In the rows, 128 means zero.
A single turn carries every row of the set below to another of its rows. Some are shown first; where does it send the rows asked next?
z714: [149 135 125 150 149  91 110 103 122  81  92 126 102 117 124 104 131 131
 143 157 123]
z420: [143 133 143 150 140  83 128 101 132  96 113 139  93 126 122  92 126 126
 158 134 123]
z306: [120 106 118 136 158 111 133 121 129 105 139 123 114 146 130 139 107 114
 130 174 135]
z238: [127 123 115 100 129 105 136  71 127  89 118 119 146 123 120 120 159 119
 138 132 124]
z193: [151 134  98 104 130  95 113 117 119 155 122 115 140 118 122 122 155 113
 150 141 129]
z723: [159 108 146 142 135 109 129 132 124 161 120 170 136 135 125 103 135 131
 133 123 133]
z208: [158 111 142 140 123 105 120 114  99  64 118 148 142 128 123  85 132 125
 136 136 130]
z628: [119 101 128 134 157 116 132 147 125 128 140 114 161 148 133 102 142 119
 100 111 135]
z570: [154 133 103 103 133  93 117 119 119 155 121 116 144 119 126 118 153 112
 154 137 126]
z80: [128 112 134 157 125 116 142 113  97 124  96 103 137 123 120 102 161 163
 109 112 125]
z386: [146 138 144 138 123 105 109 125 126  92 109 164 132 132 142  87 106 131
 121 151 134]
z461: [118 128 141 152 125 113 141 124 112 143  94 118 133 125 136  99 143 166
 105 119 124]
z467: [156 122 124 148 110 115 102  99 127  80 130 143 114 131 112  94 116 123
 118 139 150]
z490: [103 104 141 138 103  87 148 129 111 119 139 115 118 137 101  99 132 125
 113 114 148]
z800: [184 106 122 148 150 129 110 115 134 141 109 129 126 127 119 118 131 126
 116 124 144]
z356: [119 142 114 100 125 109 127  72 152 112 118 128 131 128 131 123 135 122
 127 140 132]
z433: [116  90 120 137 149 104 140 114 111  97 151 125 118 147 113 135 129 112
 140 167 134]
z643: [134 112 143 133 145  99 147 143 116 102  99  81 130 128 138 102 118 116
 108 118 138]
z915: [119 100 137 131 163 100 151 128 117 102 141 130 126 146 134 128 116 111
 145 163 124]
z629: [111  95 116 138 141 116 123 139 117 129 150 122 157 147 114 109 153 124
  93 118 142]
z627: [151 131 100 105 127  93 117 117 115 153 125 117 143 118 119 118 158 113
 154 136 127]
z464: [126 124 128 159 120 123 132 105 123 139 103 100 118 126 122 104 143 159
 100 110 136]
z430: [105 117 117 137 119  98 119 144 105 112 102 110 130 123 119 121 129 136
  83 160 144]
z179: [165  91 121 146 139 116 113 122  94 130 108 153 149 122 104 119 163 137
 122 143 135]
z255: [114 137 128  92 133  98 141  89 131 105 105 142 152 127 142 116 146 125
 138 145 114]
z609: [126 131 129 151 126  80 115 103 113  94 110 155 100 123 109 102 141 138
 146 160 122]
z865: [117 107 112 139 153 122 115 145 128 129 131 113 157 141 129 115 140 125
  83 128 141]

z306 turns into z915
z865 turns into z628
z627 turns into z193
Where do these go?
z490 turns into z430
z179 turns into z800
z356 turns into z255
z609 turns into z714
z80 turns into z464
z467 turns into z386

A single turn carries every row of the set below to another of its rows. Some are shown first; where does it send the rows asked next?
z171: [ 98 161 147 138  95 137 139 121 168 127  93 111 123 129 158 123 150  86
 112 108 109  81 171 100 138 140  98 170 161 119 142 149]
z931: [112 127 111 148 119 161 163 138 141 119 115 109 118 172 138 144 114 140
 140 100 152  94 142 125 116 102 126 186 145 133 132 151]
z69: [ 95 158 149 148 105 136 139 124 149 130 101 114 134 142 152 122 131  83
 101 119 115  77 168 103 137 134 106 175 171 111 145 143]
z439: [103 126 122 135 132 150 156 128 163 136 113 112 119 118 151 118 128 110
 149 171  99 101 168 134 104  99  84 166 118 132 132 134]
z428: [111 141 104 130 133 123 108 118 134 136 138 121 117 105 148 129 176 121
 165 117  90  93 129 151 124 142  95 168 145 135 162 104]
z892: [103 117 111 141 135 122 118 115 120 118 139 109  97 111 141 119 178 127
 146 117 106  89 125 136 133 139 107 145 131 125 167 105]
z276: [127 128 115 147 107 138 134 150 180 134 119 126 133 159 155 151 137 118
 163  96 127 101 139 148 122 118 104 187 156 158 117 144]
z260: [110 147  99 133 157 143 135 108 107 138 130 123 107 110 140 128 155 137
 147 123 109  91 155 128 113 123 111 171 144 127 171 108]
z593: [ 86 135 119 138 112 133 139 130 173 151 113  76 146 110 168 146 136 154
 143 130  96 109 135 162 148 118 108 159 147 110 151 128]
z497: [142 153 126 132  87 152 159 148 144 142 126 113 137 140 151 136 121 140
 132 170 133 117 159 141 123 113 107 172 127 109 128 149]
z760: [ 94 168 142 135 105 140 136 129 161 122  96 103 133 141 159 118 139 102
 104 116 119  88 167 108 145 148 111 176 172 100 149 146]
z153: [122 136 115 145 118 167 153 137 161 122 111 126 129 147 154 161 132 133
 156  84 143  95 158 132 123 105 110 194 153 160 123 156]
z695: [132 142 127 128  64 167 161 126 148 109 107 103 114 122 156 134 149 143
 134 136 139 106 149 140 141 121 100 157 111 115 114 164]
z296: [110 119 109 140 101 149 156 146 164  98 112  92 110 176 142 126 138 141
 149  98 145 100 121 137 132 124 117 180 140 127 131 150]
z151: [ 81 139 126 133 121 181 140 120 143 100 116  96 117 104 159 109 130 117
 144 145 118  77 153 151 139 104  86 156 121 128 119 152]
z216: [118  98 125 156  93 129 143 149 174 112 122 111 120 164 143 148 147 123
 154  92 135 100 123 140 136 124 111 168 142 150 123 142]
z814: [116 169 102 144 138 140 132 138 112 115 121 142  89 140 153 127 166 143
 124 122 134  80 140 114 106 145  93 175 114 124 137 119]
z94: [107 162 111 152 125 133 115 143 114 109 133 131  90 135 155 131 172 147
 125 107 131  71 120 128 130 155 100 160 120 117 134 119]
z678: [102 104 133 141 124 134 161 128 180 149 103  95 129  99 163 152 147 139
 145 140  97 111 168 126 125 109 101 153 124 130 150 129]
z877: [127 164 109 147 141 129 137 139 126 139 115 149  97 126 162 150 176 147
 128 114 123  88 159 105 102 141  92 177 122 132 143 118]
z184: [ 79 131 132 156 117 152 126 125 132 132 130  84 137 120 153 136 116 126
 133 132 109  79 131 165 156 103 110 141 141 113 129 129]
z150: [112 143 107 130 148 138 122 108 124 136 129 131 114  86 152 142 173 135
 158 106 102  94 155 136 125 131 102 168 147 146 163 112]
z936: [142 119 144 148  91 155 148 139 145 131 110 121 141 110 167 172 138 142
 129 140 141 114 175 132 149 115 108 157 130 128 127 150]
z201: [130 144 119 136  71 149 128 136 162 135 102 107 148 134 171 155 148 141
 144 148 130 114 143 161 151 129  82 183 144 109 117 147]
z187: [ 98 147 159 147 100 124 146 131 164 125 102 104 124 137 151 123 143  94
  99 111 113  86 164  99 146 145 117 158 162 108 155 142]
z203: [116 160 114 158 119 112 108 142 126 135 138 129 106 134 159 148 176 147
 126  98 118  81 120 133 135 161 103 158 133 122 139 110]
z180: [104 161 147 138  93 121 147 133 176 138 103 109 127 144 153 112 142  86
 112 122 103  88 161 107 131 145 105 169 163 111 150 141]
z774: [100 141  97 122 143 144 132 109 114 110 127 106  95 113 143 111 172 142
 150 120 110  92 136 133 125 141 107 166 132 119 175 113]
z196: [133 122 136 159  66 138 141 128 126 137 118 107 132 146 145 151 140 123
 129 150 129  94 138 149 144 109 100 148 125 117 110 140]
z912: [125 164 110 147 124 113 122 143 141 148 122 140 108 122 168 162 181 155
 135  97 114  92 140 122 118 155  96 176 132 132 142 112]

z912 turns into z203
z187 turns into z760
Where do these go?
z774 turns into z260
z593 turns into z184
z296 turns into z931
z196 turns into z695

